Read these off the array that follows.
1) Find the entry just left of 104.
2) Find the entry just left of 107.
[[101, 119, 104, 151, 143], [106, 122, 126, 149, 107]]
1) 119
2) 149

Questions about the grid below.
1) Find the entry in the bottom-right corner.
2) Find the second largest entry.
3) Find the entry just left of 139.
4) Find the fourth-last entry, reading row by row.
5) Find the entry in the top-left corner.
6) Find the fifth entry from the end, reading row by row.
[[136 125 105 102 118 121 129 114 111 108 119 113 125 121]
 [113 125 132 143 110 116 147 153 136 101 141 112 124 129]
 [103 152 147 109 110 101 134 124 144 145 147 131 153 105]
 [103 112 103 134 148 147 122 111 138 148 156 149 105 145]
 [102 121 112 154 106 153 148 125 118 128 149 137 126 125]
 [104 111 117 153 151 136 141 124 127 144 101 145 111 114]
 [146 144 130 145 133 131 149 127 104 139 151 147 106 127]
 [133 108 120 123 138 134 125 149 122 101 114 110 129 106]]
1) 106
2) 154
3) 104
4) 114
5) 136
6) 101

Questions about the array below.
1) The largest entry in the last column?
2) The 2nd entry on the diagonal from the top-right corner?
3) The bottom-left entry?
4) The 3rd entry from the end, reading row by row?
5) The second entry from the end, reading row by row?
6) The bottom entry of the column that holds the smallest entry?
7) The top-left entry?
8) The 3rd entry on the main diagonal?
[[128 131 109 118 125 130 124 117 112 150]
 [127 122 148 139 137 115 130 139 142 113]
 [126 122 126 122 152 138 141 124 141 113]
 [130 125 144 122 143 132 107 122 135 145]
 [128 138 114 111 139 126 122 110 135 113]
 [128 122 147 147 117 133 125 111 120 119]
 [127 140 144 132 154 138 137 128 135 123]]
1) 150
2) 142
3) 127
4) 128
5) 135
6) 137
7) 128
8) 126

Read these off the table that follows. Indices start at 0.
1) Read off the top-right entry.
2) Read off the entry just right of 117.
3) Read off the entry at row 2, column 0.
4) Read off the entry in row 1 and column 0.
5) Read off the entry in the bottom-right corner.
6) Read off the entry at row 2, column 1.
7) Read off the entry in the top-left corner.
[[125 123 128 141 113 123 142 139 108 130 133 131 126 121 140 147]
 [132 141 124 148 136 125 129 146 104 139 130 126 130 124 143 113]
 [122 110 150 115 127 137 125 129 136 132 129 135 123 124 122 127]
 [125 119 124 128 120 130 146 132 113 116 137 132 138 124 119 123]
 [128 112 123 127 132 132 119 125 119 126 127 132 130 130 106 114]
 [108 117 128 113 118 121 131 124 116 148 134 130 140 128 123 116]
 [137 116 131 118 129 131 130 143 109 126 131 123 123 132 126 137]
 [125 102 118 132 134 136 125 118 143 124 130 126 120 134 123 120]
 [128 132 144 137 133 132 126 121 108 126 127 116 125 124 118 139]
 [139 102 127 131 135 131 143 123 115 110 120 126 137 124 102 122]]
1) 147
2) 128
3) 122
4) 132
5) 122
6) 110
7) 125

X =
[[131 121 129 145 125 123 104]
 [128 129 140 136 144 129 135]
 [134 125 128 142 112 124 103]
 [130 134 127 107 141 117 150]
 [112 137 125 107 116 136 122]
 [118 133 127 146 120 129 112]]
The bottom-left entry is 118
The largest entry in the last row is 146
Read off the 1st entry, reading row by row.
Answer: 131
Read off the entry in the top-right corner.
Answer: 104
The entry directly above the smallest entry -> 135
The entry in the bottom-right corner is 112
The largest entry in the first row is 145
The smallest entry in the last column: 103
Read off the entry just left of 117.
Answer: 141
Read off the first entry of the smallest entry's row.
Answer: 134
Read off the third entry in reading order.
Answer: 129
The 3rd-last entry, reading row by row -> 120
Read off the first entry of the largest entry's row.
Answer: 130
Read off the 2nd entry in reading order.
Answer: 121
Read off the largest entry.
Answer: 150

[[138, 124, 123, 139, 120, 141, 118, 125, 120, 143, 132, 116, 142], [134, 110, 123, 132, 123, 126, 136, 125, 134, 128, 135, 133, 130], [129, 125, 148, 108, 137, 139, 123, 118, 107, 143, 144, 106, 127], [119, 124, 124, 133, 125, 126, 120, 124, 127, 117, 134, 120, 129], [129, 146, 119, 137, 138, 129, 127, 133, 134, 143, 123, 127, 132], [136, 123, 138, 133, 105, 126, 126, 103, 121, 140, 107, 142, 129]]
Give the 1st entry in reading order.
A: 138
Give the entry just left of 146.
A: 129
The 2nd largest entry: 146
The 4th entry in reading order: 139
Give the 2nd smallest entry.
A: 105
The entry just right of the smallest entry is 121
Give the entry just right of 128.
A: 135
The maximum -> 148
The entry just left of the smallest entry: 126

grid = [131 125 129 151 134 127 117]
The last entry is 117
Find the first entry from the left.
Answer: 131
The 2nd entry from the left -> 125

M =
[[125 126 125 121 128 120 133 129 130 130 130 128 126 127 135]
 [127 130 123 119 127 126 131 129 132 129 130 129 124 129 136]
 [129 128 125 131 126 124 127 124 126 130 128 124 127 128 130]
 [132 129 120 129 127 120 127 121 119 130 130 120 123 127 133]
 [135 124 131 126 128 127 128 131 132 127 127 128 128 132 121]
 [137 122 126 117 136 127 135 115 130 139 132 151 140 127 127]
 [131 121 126 112 134 125 135 117 125 140 133 150 136 127 124]
 [117 114 130 127 124 130 121 131 126 126 130 121 120 135 130]
 [125 129 125 123 128 124 134 127 134 129 129 131 125 127 135]
 [111 119 124 130 130 130 122 127 130 130 137 125 124 130 131]
 [127 127 124 120 129 120 129 130 128 131 130 125 124 127 135]
 [115 121 122 128 131 134 122 130 133 131 137 129 128 127 131]]
Find the smallest entry in the first column.
111
The 1st entry in reading order -> 125
Find the largest entry in the last column.
136
Find the entry just right of the largest entry.
140
The second largest entry: 150
The smallest entry in the first row -> 120
The entry just left of the largest entry -> 132
The second entry on the diagonal from the top-right corner -> 129
Find the first entry in the row that holds the largest entry.
137
Find the entry directly above the largest entry.
128
The last entry, reading row by row is 131
The third entry on the main diagonal: 125
Find the smallest entry in the last row.
115
The fifth-last entry, reading row by row: 137
Find the entry in the top-right corner.
135
Find the second entry, reading row by row.
126
The last entry of the largest entry's row is 127
Find the entry directly below the smallest entry.
127
Find the third smallest entry.
114
Find the fourth entry in reading order.
121
Find the largest entry.
151
The fifth entry in reading order: 128
Find the second entry on the main diagonal.
130
